x =
-0.01   0.10   0.11   0.07   0.00  -0.05   0.04   0.10  -0.11  -0.03  -0.09   0.07
-0.02  -0.03  -0.04  -0.01  -0.04  -0.04  -0.03  -0.03  -0.03  -0.03  -0.03  -0.01
 0.04  -0.09  -0.16  -0.06  -0.12   0.02  -0.09  -0.03   0.10   0.04  -0.06   0.07
 0.04  -0.01   0.02  -0.04   0.06   0.04  -0.03  -0.10  -0.02  -0.05   0.02  -0.05
-0.09  -0.09  -0.04  -0.07   0.02   0.09   0.10   0.03   0.17   0.16   0.18  -0.17
 0.02   0.03  -0.08   0.03   0.03  -0.01  -0.07   0.08   0.05  -0.06  -0.13   0.13
-0.03  -0.02  -0.02  -0.02   0.00   0.01   0.01   0.00   0.02   0.02   0.02  -0.04
 0.01   0.04   0.08   0.13  -0.06  -0.10   0.07   0.01  -0.12  -0.02   0.04   0.07
-0.01   0.09   0.10   0.06   0.00  -0.05   0.03   0.08  -0.11  -0.03  -0.08   0.06
 0.01   0.02  -0.07   0.04   0.02  -0.02  -0.05   0.08   0.04  -0.05  -0.12   0.12
 0.00   0.10   0.11   0.07   0.01  -0.05   0.03   0.07  -0.12  -0.04  -0.07   0.06
 0.03  -0.02  -0.01  -0.04   0.04   0.01  -0.05  -0.11  -0.02  -0.06   0.01  -0.04
 0.01  -0.05  -0.05   0.00  -0.08  -0.04  -0.02  -0.06  -0.02   0.00   0.01   0.00
 0.04   0.08   0.12   0.00   0.10   0.00  -0.02  -0.05  -0.12  -0.10  -0.04  -0.01
x[0][-12]	-0.01
x[:, 1]	[0.10, -0.03, -0.09, -0.01, -0.09, 0.03, -0.02, 0.04, 0.09, 0.02, 0.10, -0.02, -0.05, 0.08]
x[-4][8]	-0.12
x[13][11]	-0.01
x[:, 3]	[0.07, -0.01, -0.06, -0.04, -0.07, 0.03, -0.02, 0.13, 0.06, 0.04, 0.07, -0.04, 0.00, 0.00]
x[-12][-9]	-0.06
x[1][0]	-0.02
x[12][4]	-0.08
x[-5]	[0.01, 0.02, -0.07, 0.04, 0.02, -0.02, -0.05, 0.08, 0.04, -0.05, -0.12, 0.12]
x[3][-9]	-0.04
x[11][-5]	-0.11
x[-3][8]	-0.02
x[:, -2]	[-0.09, -0.03, -0.06, 0.02, 0.18, -0.13, 0.02, 0.04, -0.08, -0.12, -0.07, 0.01, 0.01, -0.04]
x[13][3]	0.00
x[8][8]	-0.11
x[-7][10]	0.04
x[-9][-8]	0.03
x[-4][10]	-0.07
x[6][6]	0.01
x[-3][5]	0.01
x[10][-7]	-0.05
x[-10][-4]	0.17
x[11][1]	-0.02
x[:, -1]	[0.07, -0.01, 0.07, -0.05, -0.17, 0.13, -0.04, 0.07, 0.06, 0.12, 0.06, -0.04, 0.00, -0.01]
x[0][1]	0.10
x[6][2]	-0.02
x[-3][2]	-0.01
x[-4]	[0.00, 0.10, 0.11, 0.07, 0.01, -0.05, 0.03, 0.07, -0.12, -0.04, -0.07, 0.06]
x[-5][8]	0.04
x[12][-6]	-0.02
x[:, 5]	[-0.05, -0.04, 0.02, 0.04, 0.09, -0.01, 0.01, -0.10, -0.05, -0.02, -0.05, 0.01, -0.04, 0.00]
x[7]	[0.01, 0.04, 0.08, 0.13, -0.06, -0.10, 0.07, 0.01, -0.12, -0.02, 0.04, 0.07]
x[-6][-1]	0.06
x[-13][-3]	-0.03
x[-6][-3]	-0.03

grid = ((74, 228, 101, 178, 200), (125, 249, 102, 129, 192), (149, 102, 217, 68, 126), (189, 50, 164, 218, 111), (68, 141, 124, 160, 150), (76, 207, 96, 88, 154))
Indices start at 0.
(0, 0)	74
(5, 3)	88
(1, 1)	249
(0, 1)	228
(4, 4)	150
(2, 0)	149
(5, 4)	154
(4, 1)	141
(4, 0)	68
(3, 1)	50
(1, 0)	125
(5, 0)	76
(2, 1)	102

A =
array([[ 45,  17, -12,  11, -41,  -1,   3, -22,  -8],
       [ 10,   6,   6,  14,  -8,  34,  31, -15,  16],
       [ -2,   8,   1, -16, -12,  11,  31,  -1,  15],
       [  8,  27,  -1,  -2, -13,   8,   4,   7,   8],
       [  8,   8, -25, -23, -29,  -6,   4,  -7,   8],
       [  1,  32,   8, -28, -18,  -1,   4,   3,   4],
       [-15,   8,   2,   0,   2,   8,  41,   7,  20],
       [  8,  27,   0,   7,  -8,  16,  -2,   9,  -4],
       [-20,  38,   4, -18,   7,   8,   1,  23,   1],
       [  8,  45,  -3, -28,   1,  -2,  11,  26,   8],
       [  8,   8,  -3,  41, -24,   8,  -6,  -7,  -9],
       [  6,  14,  11,   7,  -7,   8,   8,  -1,  13]])
A[0,-9] -> 45
A[4,5] -> -6
A[:, 6] -> [3, 31, 31, 4, 4, 4, 41, -2, 1, 11, -6, 8]
A[7,0] -> 8
A[-5,-3] -> -2
A[3] -> [8, 27, -1, -2, -13, 8, 4, 7, 8]
A[0,8] -> -8
A[-10,6] -> 31
A[2] -> [-2, 8, 1, -16, -12, 11, 31, -1, 15]
A[-2,-4] -> 8
A[2,2] -> 1
A[-5,-1] -> -4
A[7,4] -> -8
A[-11,-9] -> 10
A[5,0] -> 1
A[6,-3] -> 41
A[-12,-4] -> -1
A[:, 8] -> [-8, 16, 15, 8, 8, 4, 20, -4, 1, 8, -9, 13]
A[9,3] -> -28
A[:, -8] -> [17, 6, 8, 27, 8, 32, 8, 27, 38, 45, 8, 14]
A[-1,5] -> 8
A[-1,8] -> 13
A[11,-5] -> -7
A[:, -6] -> [11, 14, -16, -2, -23, -28, 0, 7, -18, -28, 41, 7]
A[-2,8] -> -9
A[6,-2] -> 7
A[-9,-6] -> -2
A[0] -> [45, 17, -12, 11, -41, -1, 3, -22, -8]
A[:, -4] -> [-1, 34, 11, 8, -6, -1, 8, 16, 8, -2, 8, 8]
A[1,-4] -> 34
A[11] -> [6, 14, 11, 7, -7, 8, 8, -1, 13]

W =
[[ 2.39  0.51 -2.41 -0.57  1.49 -0.54  2.39 -2.22  1.30  1.44]
 [ 0.12 -0.42 -1.60 -1.28 -0.31 -0.20  1.28 -0.82 -0.63 -0.60]
 [ 0.35 -0.68 -0.01 -0.32  0.14  0.35 -0.41  0.03 -0.70 -0.40]
 [ 2.21 -1.15  0.50  0.54  1.99  1.19 -0.39 -0.08 -0.16 -1.78]
 [-1.13 -0.04 -2.38 -2.35 -1.38 -1.34  2.55 -0.26 -0.78 -0.14]
 [ 1.38 -1.16 -0.51 -0.21  0.94  1.18  0.14 -0.86 -0.82 -0.23]
 [-1.74  1.26 -1.42 -1.14 -2.12 -2.28  2.47  1.12 -1.00 -1.46]
 [-0.21  1.29 -0.13  0.67 -1.30 -0.45  1.32  0.55 -1.63 -1.53]
 [ 1.50 -0.80 -0.95 -0.49  1.57  0.18  0.43 -1.13  1.13  1.07]
 [-4.32  2.17 -0.17 -1.30 -3.37 -5.68  2.61  5.30 -0.56 -3.54]
 [ 2.43 -0.16  0.71  1.14  2.17  0.53 -0.85 -0.43  1.25  0.57]
 [-5.83  1.93  0.23 -2.28 -3.28 -7.44  2.21  7.04  1.06 -4.68]
 [ 0.11  1.97 -2.06 -0.44 -1.26 -1.76  3.69 -0.34 -0.63 -0.15]
 [-3.43  2.25 -1.81 -1.81 -3.68 -4.21  4.03  2.83 -1.60 -2.38]
 [-0.72 -2.28  0.33 -2.22  0.73 -1.51 -1.77  2.20  0.56 -1.81]
 [ 3.44  1.03  1.95  3.06  1.88  0.68 -0.57  0.80 -0.47 -1.54]]
Rows and columns are counted from 0.
(0, 0): 2.39
(7, 9): -1.53
(2, 5): 0.35
(5, 2): -0.51
(0, 3): -0.57
(6, 5): -2.28
(15, 8): -0.47
(15, 4): 1.88
(4, 9): -0.14
(7, 2): -0.13
(12, 7): -0.34
(14, 7): 2.20
(14, 1): -2.28
(5, 5): 1.18
(6, 7): 1.12
(15, 9): -1.54
(14, 2): 0.33
(4, 8): -0.78
(10, 8): 1.25
(7, 1): 1.29
(2, 2): -0.01
(6, 4): -2.12
(0, 6): 2.39
(13, 5): -4.21
(5, 8): -0.82
(9, 0): -4.32
(8, 7): -1.13
(0, 5): -0.54
(9, 6): 2.61
(4, 2): -2.38
(5, 0): 1.38
(10, 7): -0.43
(14, 9): -1.81
